One turn moves each row of this set onto another row. After a few examples, where does it send each row asked below?
kenop: [ -3.5  33.8   6.0 -17.9  17.3 -15.6 -24.0   4.3 -16.2  -4.7   3.4   7.0
  15.8  -9.7  24.3  11.0  -8.7  27.5 -11.1]
mazem: [ -3.0  -0.7 -20.0  -4.5  14.4 -25.4  28.9  -7.3  37.1   3.0  -5.8   8.5
  -0.2  18.8   1.6  26.9   3.4  23.7 -27.3]
Zimo: [  1.3  12.5   7.6  17.9   7.9  -6.8 -12.4 -13.7   9.0   3.2 -16.8  41.2
   8.8  18.9  11.5  15.5   5.9 -41.1  -4.7]
Vefe: [  4.4   1.9   8.8  33.0 -20.7 -17.8 -15.0  -1.3   8.7 -14.2   4.6 -17.6
   8.2  18.4 -13.7  -3.2  32.3  13.0  -9.1]
des: [  2.5   2.4  -6.2 -42.3  19.1 -21.3  24.1  -8.1   6.6 -13.8   1.7  15.9
  -4.4  36.6  -5.3   2.9   6.2 -13.9   7.5]
tarug: [ -1.1   6.1  -7.1 -56.2  18.5   9.0   5.8 -12.9  -1.2  -7.2  -8.6 -23.6
  11.5  14.5 -10.6   7.3  -9.6   4.5  -6.9]
gime: [-12.2 -30.5 -26.5  17.3 -28.9  11.6  13.9   9.7  -8.4  -0.9 -10.9  -7.8
  14.1   7.0   2.9 -18.4  -5.4   2.1   9.9]
kop: [ 25.7  -5.3  -1.4   4.7  10.7  -9.5 -24.8  -8.1   3.1  14.4  -7.2  -7.6
  19.7  28.1   5.4 -11.4 -18.0 -27.2  -1.3]
fogik: [-16.4 -13.3  -8.8  19.0 -24.7  13.0  41.0   1.6   2.6  11.4  -4.7  18.9
  -0.6  -3.0  17.3 -16.3 -12.9 -19.2  -4.9]
Tesem: [ -1.3  18.9   5.0 -12.7  21.4 -19.1  -0.5 -18.2  -0.8  -2.5  -2.4  50.2
   9.6 -27.9   5.1  10.4  -7.6  -5.0  -7.2]
vuvo: [ -5.1  16.4   1.9 -14.1   2.7 -29.2  -8.9  -7.0 -36.4   9.8   4.0  -8.4
   1.5  37.7  17.0  29.0  -7.2   4.3 -17.1]
digi: [ 17.7 -29.2 -20.4  -2.6  -6.4 -22.4  19.7  -9.8 -12.3  18.6   6.7 -13.0
 -19.1 -27.7  16.7  12.4   2.7  -3.9  -2.5]
reru: [-17.7  25.0 -22.0   0.3  -6.4  -4.8   7.1   2.2  15.1 -26.4 -16.6 -13.0
  37.0  29.6  -7.0  -1.8  14.6  18.6  -2.8]
bav: [  7.5  14.1  25.9  17.5 -13.9 -25.4  18.0  -4.4  20.1  15.2  20.6  -5.3
 -20.2  14.5  -5.3  14.9  -1.5  17.1 -12.0]
Mik: [  7.7  -6.6  -9.6 -28.3  -2.4 -14.0   5.3 -19.9  26.8   7.4  -5.4 -28.5
   8.6 -31.1   9.1  -8.7  10.3  12.4 -26.5]
Vadab: [-21.5  42.1 -10.1  16.5 -17.0   8.3  33.8   3.6 -24.2  -8.6  -3.4   9.2
 -10.2   5.2   4.8  17.4   2.7 -19.3   1.3]
fuz: [  1.1  16.9  27.8   7.9 -18.4   4.6   1.1 -14.7  18.0   5.5   5.8 -21.3
  15.4 -26.4 -10.6  -6.0  -8.3  25.0   0.5]
mese: [-13.2  29.2   3.0 -21.4 -36.1 -12.9  40.6  -9.5   3.5   8.3 -13.3 -13.8
  21.2  20.0   5.5   6.7   6.9 -26.8  -2.6]
vel: [ -7.5  15.0 -12.7  -5.2 -27.0  -1.3   3.6  -4.2 -32.7  -9.7   1.7 -21.7
 -20.0 -30.7   5.6  -3.6  19.6 -10.2  13.7]
Guse: [-11.6  26.6  15.0  -3.3  -1.7  16.2 -39.9 -10.6  -2.2  -3.4 -23.7  10.1
  17.7 -20.6  14.1  15.4   7.1 -15.0   3.9]
pefu: [-26.0   8.2   0.3 -15.9 -20.7 -22.0  18.0 -40.8   9.5 -14.9  -7.4   2.2
 -15.1 -13.5   5.0  -7.1  39.1  -8.7   2.0]
Roto: [ -2.5  -6.8  -0.5   0.0  15.4 -16.7 -35.9 -27.3  -3.8  -2.0  -1.4  -1.9
 -20.3  23.6   0.0   7.0  -6.3  11.5  21.3]
barag: [  4.3 -26.3 -35.2  32.0  22.9  -9.9  13.6 -11.0   2.5  -9.4  -1.0   8.5
   7.5  -5.8  12.7   5.1   3.6  19.8  -6.8]
buso: [ -8.4  -6.0 -12.2  -2.3   0.0 -23.1 -17.5 -35.4 -39.5  -9.9  -9.3  -0.7
  11.2  29.3 -12.8   3.1  11.5 -20.5  -6.4]
Fepet: [ 11.4  -4.0  -4.7 -16.4   3.1 -12.8  -2.2 -30.4 -17.4   7.4 -13.0  17.2
  30.0 -14.3 -14.8  -5.4  -9.8 -40.2 -12.4]
kerud: [  2.1   3.8  -1.8 -34.4  13.8 -11.0  -0.4  -3.5   4.2 -27.9  -7.6   5.6
  28.9  13.3  20.3 -20.4  32.1 -17.5   1.3]
Vatov: [ -5.4   2.9  10.9 -40.8  11.7  -2.1  19.1 -12.5   3.4   2.4 -13.5   6.7
  22.1   5.2  36.5  20.3  20.4 -22.4 -26.5]
dobe: [-18.5 -26.3 -27.8  13.2 -25.0  -0.7  13.9  17.8  -6.4   1.9  -4.8   2.7
 -25.6  13.2   1.8  16.3   3.7  16.6   0.0]
Suz: [ -9.3  -3.0 -14.4  -0.7 -26.6  16.6   9.0  29.0  -1.9  13.0  -1.6 -12.9
 -22.2 -16.3  16.0   6.3  -5.0  11.8 -23.7]
fegoz: [-27.3   4.7  -9.4  18.6 -18.3  22.6  12.0   7.2   3.2  -9.6  -2.4  15.0
 -19.5 -24.4  19.0 -19.4   7.5   3.9 -13.8]
gami: [-18.2   1.5  22.4  28.1 -21.5  -4.7  15.6 -33.2  16.8  -3.1  -7.5  19.4
   8.8 -14.3 -19.4  20.7  17.8   5.3   5.2]
lukel: [ 12.1  -6.4  18.3  20.5 -36.3  -8.5  13.7  -6.1  10.1  20.2  -9.4 -13.5
  32.2   4.6 -12.3  20.9  11.9 -18.3 -17.0]
Nedem: [ -0.6  20.2 -24.6  27.9   7.3  19.1  25.4  10.8  -6.3  -2.6  -8.8  -5.5
  35.1   6.2  11.1   4.3 -18.5   0.1 -15.6]
lep: [ -3.4  13.1  18.8 -21.4  -1.6  -4.1 -17.9 -16.9  -4.6  28.1  -8.2  -1.3
 -16.1  -3.9  14.8  40.3 -21.3  -2.3   7.7]
bobu: [-29.6   4.1  -1.0 -36.7  23.9   8.5   3.0 -32.3  -1.2 -21.2 -15.9   5.4
   0.2   5.7   9.4  26.2  22.8   9.5 -15.8]

Vatov moves to kerud
Roto moves to lep
And these:
kenop moves to Tesem
lukel moves to Vefe
pefu moves to mese
barag moves to digi
Suz moves to fegoz

One turn moves each row of this set onto another row. After a few examples, where does it send each row asked below?
Poti: [  1.5 -36.0  -4.5  15.2 -32.4 -39.2   4.8  17.6 -42.0  -8.7  12.0  -0.8
  23.0]
Zaze: [ 43.7 -16.7   5.2  -4.8 -18.8 -15.1  17.8  16.3 -70.5  -2.0 -24.6  -9.0
  22.2]
kur: [-22.4 -14.6 -13.7 -16.9 -37.9  13.0  24.1  45.5 -57.0 -17.4  20.0  -7.7
  35.4]
zivim: [ -4.7 -36.0 -26.3  20.7 -22.2 -12.3  -5.1   9.6 -35.4 -19.3  12.6   7.9
  34.5]
meni: [ 16.6   5.5  23.7  -3.1 -25.9 -10.7  39.2  32.8 -63.0   3.9  -9.7  -5.4
   9.8]
tipup: [  0.7 -17.6  12.5 -23.0 -29.2  26.0  16.3  52.4 -29.3  -5.1   4.4  13.5
  50.1]
kiko: [ 18.9   0.5 -18.9 -20.4 -33.6  -1.4 -26.6   6.3 -13.0   8.6   9.6  -5.4
  11.0]
Zus: [  9.7 -38.7 -25.2   3.0 -30.8 -21.7   8.1  19.5 -35.0 -32.4  -6.6 -12.2
  50.9]
bif: [ 17.4  13.9 -41.7 -21.8 -28.0  15.6  15.1   9.6 -17.3  12.6   6.1 -17.4
  20.6]
tibo: [ 16.5  -5.5  27.0  -2.3 -37.1   3.4  -0.1   6.1 -65.9  19.6 -20.0  -4.0
  28.6]
nufol: [ 38.9   9.8 -12.1 -17.5 -22.8   5.8   1.9  25.3  -0.9   4.5   2.6  -1.7
   6.4]
Sabi: [ 33.6  18.3  -9.8 -15.9 -23.3   4.1   9.5  21.2   0.0  10.7  -0.3  -6.7
  12.2]
gon: [  2.7 -12.3  -6.4 -45.4 -25.4  14.3  25.7  40.4 -57.2 -24.3 -12.4  -1.9
  41.2]
voso: [  0.5 -32.9 -20.0  16.4 -29.5 -13.5  22.0   7.4 -27.6  12.8   2.1  -5.5
  59.7]
faveg: [ -5.6 -41.5  -4.2  12.0 -19.1  -8.1   5.5   6.2 -28.1 -33.4  12.8  -0.7
  43.2]
roko: [ 17.1   3.8 -24.2 -20.3 -39.8   4.3 -25.3   1.8 -19.5   1.8   3.9 -12.0
   9.4]
Vin: [ 14.0  15.3 -38.5 -18.5 -31.5  21.7   3.8  11.4 -21.8  14.5  11.5 -21.3
  23.8]
Mobo: [-16.7   5.7  -7.8 -19.7 -22.5  34.9  28.8  36.1 -50.0 -20.7  -0.6   5.1
  33.9]
ral: [-12.6 -10.8   7.6 -30.7 -14.8  31.5  29.1  20.1 -60.8 -19.0   5.4  -0.6
  35.9]
toras: [ 24.9  -0.2  17.8   5.9  -8.4 -12.0  22.1   7.8 -55.2   6.9 -20.4  13.1
   5.7]
rufor: [ 31.5 -16.1  20.9  12.8  -4.1  -3.2  30.0   2.1 -59.1   0.7  -8.4  -3.5
  19.4]

meni moves to kur
voso moves to tibo
And these:
Zaze moves to gon
Vin moves to kiko
ral moves to faveg
bif moves to roko
zivim moves to toras

